Rotation paths and how fast each direction turns (degrees a step)
Each turn is a multiple of 5 degrees from 10 to 175, or 0.
Each row of a path follows its step; steps can be skipped.
path 1
step 0: -1.18  2.14 -0.59 -1.13 -0.88  2.80  1.50 -0.81 -1.56 -0.91  1.65  0.44 -1.58 -4.05 -1.46 -1.09  0.67  0.28 -0.25 -6.70 -5.31 -0.89 -2.76 -1.69 -0.32 -0.64  0.03 -2.09  0.58 -1.50 -0.16 -3.72  3.86 -0.33  5.03 -1.96 -3.83  2.80 -1.09 -3.42 -1.90 -0.86 -0.43  6.16 -0.24  3.00 -1.59  3.22
step 1:  2.16  1.12 -1.18  0.69  2.54  1.56 -2.76  2.04 -3.59  1.16 -0.02 -1.36 -0.57 -1.63  2.70 -2.25  5.84 -2.33  3.09 -2.09 -1.19  0.72 -3.08  5.18  3.32  1.87  0.14  0.60 -1.12  2.45  0.72  1.73  2.62 -1.08  5.36  1.06 -0.16 -3.16 -0.56  0.92  0.43  1.40  4.13 -4.15 -4.91 -1.04 -0.84  2.23
step 3:  0.58  1.60  1.27  0.80 -2.07  5.26 -2.27  0.65 -1.58  1.27  3.09  0.77 -1.99  0.19  4.07  0.37  1.62 -3.16  2.89 -1.37  0.75 -2.02 -0.20 -1.42 -2.56 -0.58  4.56 -4.66 -2.74 -0.51  0.69 -1.73  0.73  0.48  1.93 -2.01 -2.92 -2.27  1.52  0.52 -4.28 -5.79 -1.29  4.15 -0.77 -0.74  5.00 -2.88
step 4: -0.15 -2.49 -1.19 -0.38  0.34  6.89 -5.50  0.95 -0.71 -3.06 -0.63 -1.21  3.39 -1.96 -2.42  0.80  4.47 -0.14  1.43 -1.88 -4.53  0.02  0.81 -1.08  1.67  0.07  3.01  1.81 -2.25 -2.03 -2.60  0.24  0.47 -1.74  0.70 -1.68 -0.99 -2.88  2.27 -1.98  0.99  2.51  1.42 -1.80  0.92  7.40 -1.47  1.53
step 5:  2.23 -3.78 -3.63  1.21 -2.36  0.47  1.92  0.28 -6.21 -1.01  5.83  2.03 -1.45 -2.31  0.25  0.10 -0.09  1.93  1.29  0.92  1.26 -4.09 -2.37  1.77 -2.32 -1.57  1.16 -1.03 -0.21  1.04  3.19 -0.56  3.68  1.93  0.58 -2.25 -2.75 -0.59 -1.48 -0.44 -0.93  5.29  1.79 -2.76  0.13 -1.03  1.21  5.72
step 6:  3.99  1.17 -0.73 -2.52  2.42 -0.39 -2.00 -2.27  2.14  0.67  4.50 -3.07 -1.48 -2.88 -2.09 -0.77  0.65 -4.05  2.06 -3.04  1.65 -0.84 -4.54 -0.80  0.83  0.64  7.79  0.31 -3.85 -1.39 -2.42 -3.74  4.37  1.44  0.65  2.02  3.32  0.06  0.03 -0.16  0.65 -2.01 -0.88 -0.26  0.74 -3.12  0.27  0.11
step 7: -1.32  3.36  0.35 -1.48 -1.71  3.92  2.12 -0.87 -3.45 -7.55  2.05 -1.60 -2.88  2.05  0.90  0.00  3.43  1.02 -2.21 -1.47 -1.21 -1.68  3.16  0.59  1.29  0.77  1.24 -1.59 -3.24 -2.46  1.55 -2.75 -0.55 -1.26  4.89  1.53  2.32  1.55  3.02 -0.98  0.68 -2.37  4.01  1.79 -2.18  3.75  2.34  3.08
step 8:  2.32 -3.67  1.15 -2.11 -1.30  2.54 -3.53 -0.27 -4.50  1.82  2.87  1.19  1.29 -1.04  1.40  0.46  1.13 -1.32  4.11 -0.52 -5.01 -0.56 -6.65  0.40  2.30  1.04 -0.46 -0.34  4.86  0.12  3.99 -0.47 -1.41  1.61  3.49  0.46  1.30  0.59  2.41  1.70 -1.57  0.01 -3.25 -2.47 -2.48  3.58  2.24  2.01
step 10:  0.76  0.94 -2.00 -0.43  2.70  2.21 -2.41 -1.09 -5.64 -0.48  0.00  1.07 -2.28  4.00  2.99  1.50 -1.90 -3.87 -0.04  0.21  3.24 -1.72  0.73  1.16 -1.06  0.91  5.96 -4.36 -4.53  0.19 -1.00 -2.80  1.69 -4.57  3.79  0.57 -1.89  0.37 -1.71 -1.60 -1.48  0.24 -2.46 -4.45 -1.36  3.04 -0.81  0.45
step 11: -0.01 -2.37 -5.19 -0.55  1.50  2.01  0.98  2.96 -2.88 -2.43  2.79 -3.61  2.10 -0.40 -3.25  4.40  3.85  3.92  3.87 -0.62 -0.35  0.03 -2.30 -0.73 -0.99  0.81  2.84  1.48 -1.28 -4.66  2.04  0.94 -0.80  3.15  2.53  3.56 -2.91  0.06  3.70 -2.28 -0.39 -3.83 -1.43 -0.81  0.76  2.09  1.10 -2.13
Directions:
-0.02  0.36  0.91 -1.25  0.33 -0.11  1.90  1.24 -1.40  1.46 -0.10  1.10  0.58 -0.27  0.88  0.68 -0.34  0.62  0.02 -0.14  0.74 -1.17 -0.58 -0.55 -0.12 -0.70  0.73 -0.46  0.64  0.39  0.92 -0.51 -0.53  0.50  0.09 -0.09 -0.08  0.78 -0.04 -0.64 -0.07  0.39 -1.49  0.54  0.80  0.82 -0.32  0.73 => 135
-0.36  0.97  1.21  0.37  0.36  1.57  0.17  0.23  1.05  0.06  0.03  0.18  0.23  0.61  0.12 -0.04 -0.96 -1.99 -0.21 -0.22  0.44 -1.06 -0.89  0.46  0.27  1.18  0.40  1.49 -0.30 -0.05  0.04  0.93  0.36 -0.03  0.82 -0.89 -0.31  0.40 -0.63 -1.13  0.49 -0.27  1.06  1.26  1.13 -0.32 -0.19 -0.22 => 120
-0.76 -0.25  0.64 -0.10  0.26 -0.56 -0.65 -0.16 -1.15  1.11  0.35  1.10  0.56  0.07 -0.54 -0.40  0.15 -0.71 -0.19 -1.40 -0.49 -0.76  1.30 -1.39 -1.08  0.17 -0.30  0.34 -0.40  0.38 -0.57 -0.61  1.48 -1.37 -0.77  1.13  0.47 -0.44 -0.02 -0.22  0.93 -1.38  0.06  0.96 -0.31 -0.83  0.37  0.32 => 115
 0.68 -0.18 -0.55  0.02 -1.23  0.24 -0.38  0.04 -1.20 -0.19 -0.72  0.75 -0.91  0.37 -0.06  0.18 -1.57 -1.02 -1.18 -1.05 -0.05 -0.22 -0.98 -0.41 -0.52  0.81 -0.94 -0.71 -0.09 -0.61  1.27 -1.30 -0.64  0.71 -0.36  0.31 -0.45 -1.09  0.33  0.22 -1.05 -0.03  0.75 -0.15  0.05 -0.53 -1.67 -0.57 => 145
 0.66 -1.35 -0.88  1.07 -0.29 -0.23  0.34 -0.13  0.39 -0.27 -0.30 -0.38  0.64  0.46 -1.43  1.10  0.41  0.57 -0.44 -0.86  0.60 -1.57 -0.07 -0.32 -0.73 -0.03  0.87  0.48 -1.64  0.85 -0.21 -0.38  0.49  0.16 -1.25 -0.61 -1.58  0.36 -0.05 -0.36 -0.02  0.70 -0.15 -0.79  1.19  0.61  0.58 -0.76 => 55
 1.28  0.77  0.20 -0.31 -0.89 -0.34  0.60  0.26 -0.81  0.46  1.21 -0.45 -0.14  0.46  1.14 -0.42 -0.62 -0.65  0.15 -0.06 -0.06  0.21  0.76  1.90 -1.16  1.51 -0.52 -0.53 -0.50  1.51 -0.50  0.71  0.52  0.39 -1.11 -0.95 -0.33  0.07  0.71 -0.20  0.26 -0.09 -0.42 -0.10 -1.37  0.90  0.52 -0.33 => 160
